Each named turn below is shown by a few rows before and after it. Which turns, in which order, take the first row of each later pair to the second? The first pair is answered.
j11 (before => after):
[ 8.5 -7.4 24.7 18.7 -7.4 16.4 22.2 34.9 -0.7 32.8] => [ 35.6  24.9  -5.0  -2.5   0.6   3.0  20.3 -20.1 -12.0  36.1]
[-12.4  -6.3  -5.2 -28.4  -5.8 -14.7   5.5 -41.7   9.8  36.8] => [-38.4 -28.6   7.5 -22.3  -8.9 -10.0   0.2 -13.8  19.7  29.1]
[ 25.6  -4.5  26.8  33.0 -24.1  -0.8  20.9  29.2  21.5  30.7] => [ 47.0  27.2  -7.8   5.9 -15.5 -18.1  14.2 -31.6  10.7  30.2]
[ -1.2   6.7  10.8   5.5 -16.6 -15.8  25.8  18.7   9.0  24.3] => [  7.8  21.2  -5.0  -6.7 -12.9 -22.3  22.2  -8.7   4.4  23.9]
j369 (before => after):
[ 31.3  19.5  -3.2  -9.5   1.5  -0.2  -7.7  25.3   7.9 -25.8] => [ 18.4  15.0  -8.8 -17.8   4.1  -5.5 -16.2  18.9  11.7 -34.5]
[ 18.2   0.9  -7.9  14.9   8.6 -23.9 -20.3  -1.0  -6.5 -30.1] => [  0.6  -6.2 -10.9  -1.8   9.6 -28.3 -26.0 -11.1   1.2 -27.5]
[-30.2 -11.9  -8.4  -7.8   3.1  -8.2 -25.8   2.5   4.2 -29.6] => [-37.1 -16.7   0.1 -22.3   2.5  -7.6 -17.6  -6.6  14.5  -4.4]
[-24.4   1.8 -29.0  14.5  11.1  -6.8 -33.9   7.8 -29.3 -65.0] => [-55.1 -12.5 -27.0 -20.8  11.9 -11.9 -35.3 -15.1  -9.6 -41.2]
j214 (before => after):
[-11.3 -10.8  23.1 -31.8  -0.6   3.8  14.7 -14.3  19.8  62.1] => [ 55.5  31.1  -9.1  33.6   2.9   2.2   1.7   5.7 -31.2 -18.0]
[  4.7   8.7 -20.8 -12.1   9.8  11.8  -6.6 -28.3  -6.7   8.4] => [-10.0  -6.3 -16.2  11.1   8.3  16.3 -17.6   8.9  -9.0 -23.1]
[ 15.9  23.2 -29.8  -3.2 -11.1 -18.6  -5.1 -47.5 -21.6 -16.2] => [-41.9 -25.9  -4.5  10.8 -15.6 -10.5 -21.0  11.6  -2.6 -40.4]
j665 (before => after):
[-3.0 -7.5 15.1 11.7 -7.4  4.1  7.2 21.8 13.2 14.1] => [-6.0 -7.7 14.9  2.6 -6.3  2.3  8.4 13.3 16.4 22.8]
[  9.1  -1.2  -2.6   6.9   2.8  -5.6 -14.2  17.1 -21.4 -43.3] => [ -6.0 -14.4   5.7   4.1   1.1  -3.0 -14.3  27.8 -13.4 -39.1]
[ 25.4   9.9  -6.5  15.4   0.8  -1.2   1.9   6.2 -14.9  -5.2] => [ 17.4   1.4  -0.7  20.1  -1.2   2.7   0.8  19.4 -12.2  -8.2]
j698 (before => after):
[ -7.9  19.4 -25.2 -12.9  17.0  11.8   7.9 -26.0   3.3   1.7] => [ 15.3  24.7 -18.4  17.2  12.8  20.4  14.7   0.5  -8.7  -8.9]
[ 35.6  19.0  -1.4  38.2   2.5   1.5   1.2  32.0 -22.2 -19.6] => [ -5.3 -12.0  31.5  -3.1  -3.5   7.6  19.1  26.0  14.8  49.6]
[  0.7  19.6  -9.1  -8.9   5.7 -12.1   9.3 -28.1  -5.5   0.7] => [ 18.8  23.5  -0.8  16.3   2.2  -4.4  16.0  -3.9 -14.4  -4.4]
Pairs:
(two turns a pair)
[ 16.7  -4.9 -25.2 -21.9  31.9 -11.8 -15.8 -43.8  12.5 -21.6] => [ -9.0 -45.5  28.4  -4.2  19.2  10.7   5.1  19.5  35.7  16.3]
j698 j214
[-35.4 -23.7  -8.6   3.5   9.3   0.3 -28.2  -3.8  14.3 -24.1] => [-13.9 -25.4  25.4  18.8  -2.3  18.0   3.7  22.4  19.4  22.9]
j369 j11
[  9.6   9.8 -19.7 -15.0  -7.2 -16.5 -24.8  -5.7   1.0  -8.9] => [-12.4  -9.6  -7.6 -14.4  -9.6 -12.3 -27.1  12.0  11.3  -7.5]
j11 j665
[  9.9   9.9   3.9  16.1   3.9 -20.8   1.7  29.1 -21.7 -30.9] => [-10.4  -9.7  23.3  10.0   0.0 -14.5   8.4  44.7  -6.5 -10.0]
j369 j698
[ -6.7 -15.6  10.0  -4.4  -3.0   9.3   6.2  14.8  11.0  10.5] => [  8.1   0.8 -12.2   5.6   2.1   1.8  -7.1   5.4  -6.0 -25.0]
j698 j698
[ 22.0  -4.4   9.0  -3.5 -15.2   2.9  18.7  -0.8   5.1  37.5] => [ -3.5 -19.4  11.2 -13.8 -13.8   1.0  12.1   1.4  15.2  36.0]
j214 j698
[-32.0 -28.2  20.9 -21.0 -10.9  -2.0  -4.3  -0.8  18.7  12.2] => [ 30.2  21.3 -13.0  -6.3  -6.1 -10.5  -3.7 -35.1 -15.7 -11.1]
j214 j369
[-32.1 -13.1  -1.6 -11.0   1.4 -14.3 -30.5  -7.5   7.8 -24.0] => [ 20.3   6.7  10.1  33.4  -5.7  -0.6 -10.7  24.3 -12.7 -24.2]
j698 j11
[-28.5   7.0 -13.9 -21.0  22.5   6.9 -10.3 -38.9  22.5 -11.9] => [ 14.2  30.2 -22.2  11.7  21.9   9.9  -6.2 -27.8  -1.0 -34.5]
j369 j698
[ -9.9   1.4 -14.3  10.0  11.6   2.1 -12.1   3.1 -12.1 -35.1] => [-33.5 -12.9  -7.8  -7.6  12.0   1.5 -12.9  -0.2   2.0 -20.1]
j665 j369
[ 32.1  11.3 -13.6   4.8  -1.8  -6.5   1.3 -18.4 -28.3   7.8] => [  9.7   2.3 -24.7   1.1   2.9 -12.5 -16.6 -18.0 -26.4 -19.2]
j665 j11
[ -9.8 -16.9  23.6   5.9  -3.9   2.8   8.2  15.7  11.3  16.2] => [ 17.7   9.7   5.2  -4.9   0.0  -4.2  12.3 -21.0   1.0  24.1]
j214 j698
[-15.5  -1.0  12.9 -16.8 -12.6  -1.3  -0.1   6.9  12.3  16.9] => [ -0.2   7.7  13.5 -12.1 -13.9   0.8   6.9   5.4   7.5  24.9]
j369 j665
[ -3.1 -13.3   9.0   1.9  -0.9  15.8   6.5  11.6   4.0  -1.8] => [  9.6   2.5 -10.0  -7.7   3.7   6.8   1.2 -15.7  -4.6 -10.2]
j698 j214
[ 14.2  18.1 -36.0  -5.7   6.6  -8.3  -4.7  -3.0   5.5  10.5] => [ -3.9   6.7 -37.5  -1.7   8.4  -9.4 -15.9  10.5   7.6  -9.8]
j665 j11
